Each path below is one point turned by a fixed rotation once a step. After each direction that follows a path, write how fast that rotation turns it, in degrees per step (0 if it stays still).
Each turn is a multiple of 5 degrees from 10 to 175, or 0.
Path 1:
[ 17.7  -0.2  20.9  14.2   9.2  18.1   2.2   9.4   1.2 -18.6  12.2  25.7
 -20.5 -15.7  -5.7 -13.0   0.6  14.0   0.5  36.9 -24.4   1.3 -20.8   3.9
   5.0 -20.0   7.3  32.4  19.2  25.8  -9.8  -8.4]
[ 12.4   8.3  20.7   0.9  13.6   0.5   6.7   6.6 -11.0 -21.1 -11.7  15.7
 -27.4   1.6 -10.5 -17.7  20.7  20.7 -17.7  26.0 -20.6   5.8 -25.8   3.5
 -17.3  20.0 -16.5  20.4  27.8  11.7 -15.3 -12.0]
[ 22.0  14.9  16.3 -11.0  12.7   4.2   8.0  20.7 -10.1 -30.2  -2.8  -0.9
  -8.4  -5.9 -22.1 -11.1  14.8 -14.6 -10.1  -3.1 -33.3   5.8 -12.1 -13.7
  13.2  16.8  -8.5  31.3  37.9   0.6 -17.6   0.2]
[  9.6  -7.9  21.0   8.6  18.2  15.3  26.0   7.6 -14.9 -23.2  15.9   8.3
  -8.6   1.7 -23.5 -20.8  -1.2   0.8   3.6  21.5  -9.3   9.4 -10.1  -9.1
  32.5  -6.7  13.8  26.1  38.3  -3.1  -6.0 -13.5]
[ -6.2  -4.0  17.6   7.8   8.4   4.0  15.1   3.1  -0.5 -22.3 -10.5  17.5
  -4.1   4.2 -31.9  -9.1   8.1  38.1 -11.0  28.3 -24.1 -11.2  -6.5  14.7
  14.9   8.2  17.6  20.5  33.7  18.6 -10.6 -12.4]
[ 14.4   9.9  22.2   2.7  13.0  14.6  -4.8  19.6  11.4 -17.1  -5.2   9.8
 -24.7   0.9  -5.6   4.2  13.6   7.2   1.2  16.9 -39.3  -4.6   3.1  12.1
  -0.9  -1.4   6.0  33.8  34.5  21.2 -28.7   0.4]
[ 26.4  13.0  14.6   3.2  20.9   4.7  19.3   4.5  -5.7 -20.6   1.8   8.9
 -33.7  -6.9  -5.1 -22.7  11.1  -8.3 -18.4  33.2 -12.3  14.4  -8.8  -2.5
   2.1 -14.2 -11.7  32.0  26.6  11.4  -8.8  -7.1]
[ 16.4   5.6  14.3  -2.4   0.4   1.4   9.1  12.9 -18.7 -35.7   0.9  14.6
  -1.7 -17.2 -31.1 -20.7   6.6  10.6 -21.8  21.3 -24.1   0.4 -35.1 -11.5
   9.4  11.4  -4.7  24.4  19.8   7.4  -3.0 -12.9]
[  2.6  -8.9  27.3   4.4  18.1  21.4   3.3  18.4 -18.9 -22.6   3.6  14.9
 -10.5   6.6 -18.3 -10.9   9.3   8.0  13.8  -0.5 -25.2   3.0 -15.0  -4.7
  10.4  25.7   7.0  26.7  39.7  -1.1 -21.9 -15.6]
[  4.6   9.7  13.0   1.8  28.1   6.6  28.8  -3.7   6.3 -14.0  -9.4   1.0
 -15.3  12.9 -22.8 -16.2  11.2   7.8  -5.4  16.0 -19.5   6.6   9.8   9.1
  24.2   2.1   9.0  25.9  50.5   6.5 -12.7  -3.3]
[ 17.7   5.7  14.6  -0.6  -2.1   0.7   8.7  12.8   9.3 -25.4   8.5   7.5
  -8.3 -11.5 -23.5  -0.4  -0.6  16.3 -12.4  38.4 -32.5  -5.0  -5.1   1.6
  20.2 -22.0  13.2  29.3  30.4  22.1 -11.9   2.2]
[ 13.0  -8.4  30.1  11.6   7.6  11.0  -1.1  20.2 -17.6 -24.7   1.2  24.2
 -33.3  -4.4  -3.3 -12.5  11.5  15.4  -4.4  33.0 -14.4  -2.3 -13.1   5.8
 -12.5  -3.1  -1.7  26.7  19.0  18.4 -21.2 -14.0]
[  5.8   9.1  -1.1   6.7   7.4   3.8   7.6  -6.8   8.4   4.1   5.2   1.3
   8.5  -4.1   1.0  -7.0  -1.6  -5.1   0.5   3.9  -0.3   5.2  -9.0   2.3
  10.7 -11.0   0.0  -2.4  -1.7   0.3   9.7   1.9]  110
[ -3.9  -5.5   1.9   4.1   8.0  -0.5   9.5  -8.1  -5.9   4.7  -0.5   1.4
 -12.4   8.6   4.6  -8.0   1.2   2.4  -0.3   7.5  14.7   6.4   3.8   1.9
  -4.5  -0.1  -2.8  -2.1   2.8  -3.8   1.9  -6.1]  135
